Here are some points, one per row:
[ 13  27 127   8   0  15  19  15  22  17  17  15  14   7  14   7   0  12  20  17  -6  29  12  15  23  14  23  40  -3  -1  17  86   8   9  67  15   7  45  14  11  17  47  22  59  15  20   8  11]
[ 10   0  60  18  10  19  -3  18   2  12  -6   9  -4  10   7  33  25   3   8  12  42  10  18  -1   6   3  -6   5  38   6 -10  65  40  11 -15  15  14  23  15  19  30   8  -5  -4  -2  15  38  26]
[-10   8  41 -13  -6   6   4  12  19  -2  10  22  26  -2  -2   7  36  17  14  -3 -17  27   2  14   0  -6  26   4 -17  16   9 -23  27  22   8  11  57  26  23  -8  11  -4  -2   0  24   1  19  -1]
[ 39  33  10  11   0   8   8  12 -18  -3  19  41  36  41   3  33  12  30  58  10   9  -4  26  11   7  49  16  50  16  43   9  19   1  17  10  12  -3  43  11  27  11  27  28 -16  62  -4  11   8]
[ 28  54  23  39   5  47  -1  -5  44   1  23   2  22   9  -9   1  20  18  25  12  67  25  40  14  17  25  18  32  21  11   1   1  21  23  15  13  41   0 -25  12   7   5  32  26  41  24  16  22]
[ 10  74   4   8 -11  12  31  15  -3  53   8   8   0   8  16  -1  34  14  10  -3   9  -9 -13  12   8  19  -1   1  53  -9  18  11  -2   8  12  38  18  26  56  57  27  -3  40  11   1  21 -17   9]
[  2  18  12   8  45  46  14  25  -6  18   9  38 -16  10  16  17  11  14   1  -6   6   1  -6  58  12  16  17   8  -9  33  72  12  66  -6  -1  43  10  20 -13  32  12  41  17  20  38  -3 -10   2]
[ 33   8  19  42  -2  22  17   3  45   3  19 -13  37  32  24  -4   6  10  16   4  22  29   5   7  12   1  -7  18  -2   6  33   6  28   7  -9  -5  -3  19  61   5  16  22   6   7  16   9  17   5]
[  7   5   8   7   7   2  10  12  27  19  11   0  10  20  44   8  28  19  14   2   7  23  19  10   5  18  11  16  48   7   1   2  29  16  10 127   0   2  35   9  16  15  64  18   9   4  57  20]
[ 36  31   7  17   9  16   0  34  21   1  28 -13  15  -1  22  33  13   8  22   5  22  -9  38   0   4  31  15  32 -10 -13  12  12  12 -10  21  14   9  -2  33  27  -4  -1 -24  30   0 -19  14  27]
[  7 -13 106  25  29   2  34  11 -13  21  11  10  18  12  25  10  43  11  12  31  68  -2   8   9  21   9  16   4  34  41  13  -7   7  24  25  30   3  -1  10   8  15  -6  -5  15  13   6 -14  19]
[ 28  -4  -7  12  -3  15  18  17  11  37  14  -1  21   8  48  13  46   8   9  27  10   8  25  47  20  11 100   4  43   2  12  30  10  28 -15  -3  10  95  -7   4  64  -3  12  58   9   7  22   2]
[ 16  14   6  -1   6   9  10   2  17  13   1  26   8  15  16  -9  34  10  11 -18  13  22   5  57  25   8  44  11  50  51   6  55  30  -8  26  -4   4 -20  29  20  -6  -1   5 -13  -7  15  44  -8]
[  2   6  -3  20  -1  24  20  11  -4  16  13   8  32  -9   1  -7   3  24  45  33   8  10  37  50  -1  39  12   0  43  -1   0 -11  26  16  41   1  -3  -2  11  -2  17  72 -14   2 -12  23  -3  13]
[ 10  42   9   1  90  -2  15  10  13  11   4  -2  27  16  12  18  22  37  10  75   0  63  10  -5   7  22   7  10   4  -2  -2   4  30 -10   5   9 -10  37   0  39   2   3  22  13  11  10   5 -11]
[  5  10   9  18  25   2   2  -4  10   4  23  -9  20  20  -6   7  -8  24 -11  30  -2  16 -10  14  15  13  18   2  62   7  15  54  28  56  19  12  11 -13  19   6  26  -2  -1  13  22 -17   7  20]
[ 5 13  9 57  7  7  4 33  0  2 15 97 29 22 10 -6  2 10  0 29  0  5 47  3 33  4 15 17 13 21 23 23 16  4 13  3 39 12 40  8 18  2 34 30 -4  5 12 13]
[ -1   7  13  -8   2  21   9  10   4  21  30  14  20  23  -8  -8   6   6  20   8  24  29  25   3  -5  29   5  41  20  14  64   9   5   7 -22  -1   2  38  25  -3 -13   9  11  16   3  26  15  50]
[  8  39  13  10  63   8  13  21  -3   3  14   9  30  -3  24  19  -5   6  12   2  28  16  11 115  -4   6  -9  -2  -1  26   9  17  -4  14   9  13  21  39  20  14   8  21  32  21  23   7  17  24]
[ 41  -6  -3   4  51  32  -3   0 -12  -4  21  40   1   6   2  15  -6 -10  38  10   4   1   5 -16  50 -21  27 -10  14   3   6   8   9  -2  25  43   0  31  38 -10  18   7  -2  24  33  65  10  18]
[ 20   7   3 -15  16  -3  18  -2  30  23   8  52  30   3  29  28  10   7  39  20  14  -5   4   8  33   7   0  10  -2  13  10   3  39  60   5   6   0  -8 -12  55   6  12   9  65   7  37  43   6]
[ 32  -3   9   4   4  15  12   7  42  12  10  81  13  15   2  21  19  14 -11  14  41  26 -11   7 -12  22  22   0  11 -19 -14  10   2   4  25  12  27   9  20   2   5  21   3  21  35  -5  11  13]
[  6  -5   5  15  -6   6  15  50   1  28   7  -5  16   8   5  36  -8  11  12  13  -1   0   9  23  51   0   0  10  13   4 -10   2   6   0   2 -14   8   2  -2  -6   3   8  40  50  56  19  39   0]
[ 16 -10  11  26  -4  13  16  22  10  16  32  21  40  26  21  22  16   8   9  -3  -7  58  53  19  19   8   3  28  14  -3  24  15  -1   2  21  14  34  10   1  77  15   7  -2  -5  64  29   7  30]
[ 26  28   9  14   2   9  16   4  27  18  23  18  -5  -7  13  35  -4  17  34  28  21  40  14   4  16  16  16  54   8  51  17   3  -8  -6 -14  13  14  -7  23  14  44  16  -3  25  -3  -1  -2  26]
[ -2   3   5  29  11   8  31   6   1  33   1   4  21   6  -4  -2   7  19   5  -2  27  18  14   6  17  20  28   8 -29  -2  -4  68   9  38  -1  48   4   2   8   0   4   3   5 -11  -2  12  -7 -11]
[  1  32  11  13   0  70  13  -1  36  14  23  40  72   4  18  66  21  14  -1  10   9   7  20  13  21   7   1  14  19   7  49  13   2  10  26  11   1   5  -8 -17  19  14  22   0  -1  13  17   1]
[ -1   5  17  51  30   6  10   3   1  39  11   7   5  11   3   4  44   7   7   8   7  -2  -8   3   2  14  54  27 -18  -4  29  12  -5   4  24 -12  -3  -3  16  32  71  15  49   3   9   6  84  52]
[ 35  23   9  12  10 -34  10  26  35  -1  -2  10   5   5   7  17   6  23  21   2  41  10  23   1  10  24   3   4  21 -15  99  16  -1   7  18  21  14  24  -8   5  11  12   1   4  10  27  27   3]
[ 20  44  21  13  38  -3  16  15  23   7  27  16 -12  47   8  45  22  30  10  15   1  22  13  94  38  30  16  13  -7 -16   1  -2  21  20   1  24   7  17  18  12   8  27   2   2   1  25   5  15]
[  4 -14  11  21  -4  10   5  19  33 -13  18  19 -14   9   0  32  -6  -2  37  16   4   8  14  10  16  -9  28   9  23  13   3 -10   5  34  16 -10 -12  25  -9  50  -7  12  72  13 -11   8   4   7]
[  5  62   5  10  -1   1  41  15  -2  25  -5   8   1  23  74  13   8   7   0  14  19  11   0 -13  10   7  38  10  16  -2   3  13  27  22  19   4   3  15  13   2  15  16  34  -2  19   5  -1  76]
[ 34  25  -1  25  -4  19  13  26   5  18   5  -5  11  26   7  48  16  14   3  22  24  43  25   2 -20   6  24  16 -11  70  34   9   6  22  39  18   4   0  45  15  11  14   3  26  20  35  12   6]
[ 57   4  32  -2  63  32  13  11  -9  16  20   2  42  24  15  14   5  17  -6   8  26  16  26 -13  28   9  26  23  19  10  15  -1  10  19  16  13  86   1  10  21   8  88  32   5 -15  20  13   4]
[ -1   4   9  -1 -17  32  10  13  20  12  14  13  -5  13  16   5   4  -4   7 127  14   5  14  43  33  10  23  14   2   9  21  15  15   9  23  16  52  23  26  16  -4  12  10  -7  32   7  47   2]
[ 14  27  27  15  26  33  12  23  19  20  36  21 -22  16  34  -8 -10  19   5 -14   2  22   8  -2  -5  28 -11  -6  17  37  10  -5   4  26  14   9  17  32 -24   3  12  -3  -8   4   7  12  48  -6]
[-15  15  11   2  77  46  22  28  59  18  14  25   4  23  21  32  17  22  40  -5  10   9  51   2  10  36  20   9  29  12  26  25   8  23  11  -4  29  15  53  24  14  22  13  13  56  16  10   2]
[  2   6  15 -16  14   4   2 -14  31   6   1  -1   6  30  25  -7   8  15 -17   5  -3  -7  38  25  16  33  -3   9  -3  35  -6   7   0  -8   8   0  16  -6   1   4  40   7  23  17  11  20 -12   0]
[ 40   1  -2  16  33  50  17  22  32  22   2  14  26  47   5  30   5  23  65  19   6   3   7  30   7  19   2   8  11   8  13  30  18   8  50  19  57   8   3  -6  17 -15  27  13 -12  10  -2  28]
[ 10   4   3  21  15   4  14  11   3  -3  29   1  -2   0  29   6  68   9  18  31  -3   7   7  12   4   5   2   8  21  24   7  89   6  21  -1  13  26 -16   0  -1   4  24  12  13  14  19  -1  11]
[ 26  20  13  21  26   3  16  39  86  22  16  -7  38   4   1  -1   6  27   9  37   0 -10   9   7   6  12  12  10  11  67  -3  15   9   7   1  21   4  31   5  18   8  22   2  -2  24  33  11  42]
[  3  -1  -2  34  31   6  21  11   7  16   4  16   6   4  16   5  16   8  -4   2  14  -1   1  25  10  -4  -1 127  40   5   1   7  18  29  61  12  15  50   9  -1  18  16  -1  24   9  30   4   3]
[ -8   7 -10  23  19   9  20   2  12  10  11  -1   7  12   4   7  45  15   4  -3  25  32  10   1  96  18 -11  22   9  41   6  28  15  14  82  17  16  93  19  13   8  58   3  57   1  -4  10  26]
These points spread out most along one direction. Take the direction at right angles to it along which they spread out most. Go by this last direction. How many in every 100 of the points above lie lower along it than each point below? Round to a whole number. More than half of the points above lie lower than the first one.
[ 16  14   6  -1   6   9  10   2  17  13   1  26   8  15  16  -9  34  10  11 -18  13  22   5  57  25   8  44  11  50  51   6  55  30  -8  26  -4   4 -20  29  20  -6  -1   5 -13  -7  15  44  -8] -> 9
[ 40   1  -2  16  33  50  17  22  32  22   2  14  26  47   5  30   5  23  65  19   6   3   7  30   7  19   2   8  11   8  13  30  18   8  50  19  57   8   3  -6  17 -15  27  13 -12  10  -2  28] -> 79
[ 26  20  13  21  26   3  16  39  86  22  16  -7  38   4   1  -1   6  27   9  37   0 -10   9   7   6  12  12  10  11  67  -3  15   9   7   1  21   4  31   5  18   8  22   2  -2  24  33  11  42] -> 49
[  5  10   9  18  25   2   2  -4  10   4  23  -9  20  20  -6   7  -8  24 -11  30  -2  16 -10  14  15  13  18   2  62   7  15  54  28  56  19  12  11 -13  19   6  26  -2  -1  13  22 -17   7  20] -> 14
[  2   6  -3  20  -1  24  20  11  -4  16  13   8  32  -9   1  -7   3  24  45  33   8  10  37  50  -1  39  12   0  43  -1   0 -11  26  16  41   1  -3  -2  11  -2  17  72 -14   2 -12  23  -3  13] -> 74
[ -1   7  13  -8   2  21   9  10   4  21  30  14  20  23  -8  -8   6   6  20   8  24  29  25   3  -5  29   5  41  20  14  64   9   5   7 -22  -1   2  38  25  -3 -13   9  11  16   3  26  15  50] -> 51
[ 14  27  27  15  26  33  12  23  19  20  36  21 -22  16  34  -8 -10  19   5 -14   2  22   8  -2  -5  28 -11  -6  17  37  10  -5   4  26  14   9  17  32 -24   3  12  -3  -8   4   7  12  48  -6] -> 30
[-10   8  41 -13  -6   6   4  12  19  -2  10  22  26  -2  -2   7  36  17  14  -3 -17  27   2  14   0  -6  26   4 -17  16   9 -23  27  22   8  11  57  26  23  -8  11  -4  -2   0  24   1  19  -1] -> 35
[ 33   8  19  42  -2  22  17   3  45   3  19 -13  37  32  24  -4   6  10  16   4  22  29   5   7  12   1  -7  18  -2   6  33   6  28   7  -9  -5  -3  19  61   5  16  22   6   7  16   9  17   5] -> 28
[ -1   4   9  -1 -17  32  10  13  20  12  14  13  -5  13  16   5   4  -4   7 127  14   5  14  43  33  10  23  14   2   9  21  15  15   9  23  16  52  23  26  16  -4  12  10  -7  32   7  47   2] -> 44
[  7 -13 106  25  29   2  34  11 -13  21  11  10  18  12  25  10  43  11  12  31  68  -2   8   9  21   9  16   4  34  41  13  -7   7  24  25  30   3  -1  10   8  15  -6  -5  15  13   6 -14  19] -> 23
[ 32  -3   9   4   4  15  12   7  42  12  10  81  13  15   2  21  19  14 -11  14  41  26 -11   7 -12  22  22   0  11 -19 -14  10   2   4  25  12  27   9  20   2   5  21   3  21  35  -5  11  13] -> 47
[ 10  74   4   8 -11  12  31  15  -3  53   8   8   0   8  16  -1  34  14  10  -3   9  -9 -13  12   8  19  -1   1  53  -9  18  11  -2   8  12  38  18  26  56  57  27  -3  40  11   1  21 -17   9] -> 5
[ 35  23   9  12  10 -34  10  26  35  -1  -2  10   5   5   7  17   6  23  21   2  41  10  23   1  10  24   3   4  21 -15  99  16  -1   7  18  21  14  24  -8   5  11  12   1   4  10  27  27   3] -> 37
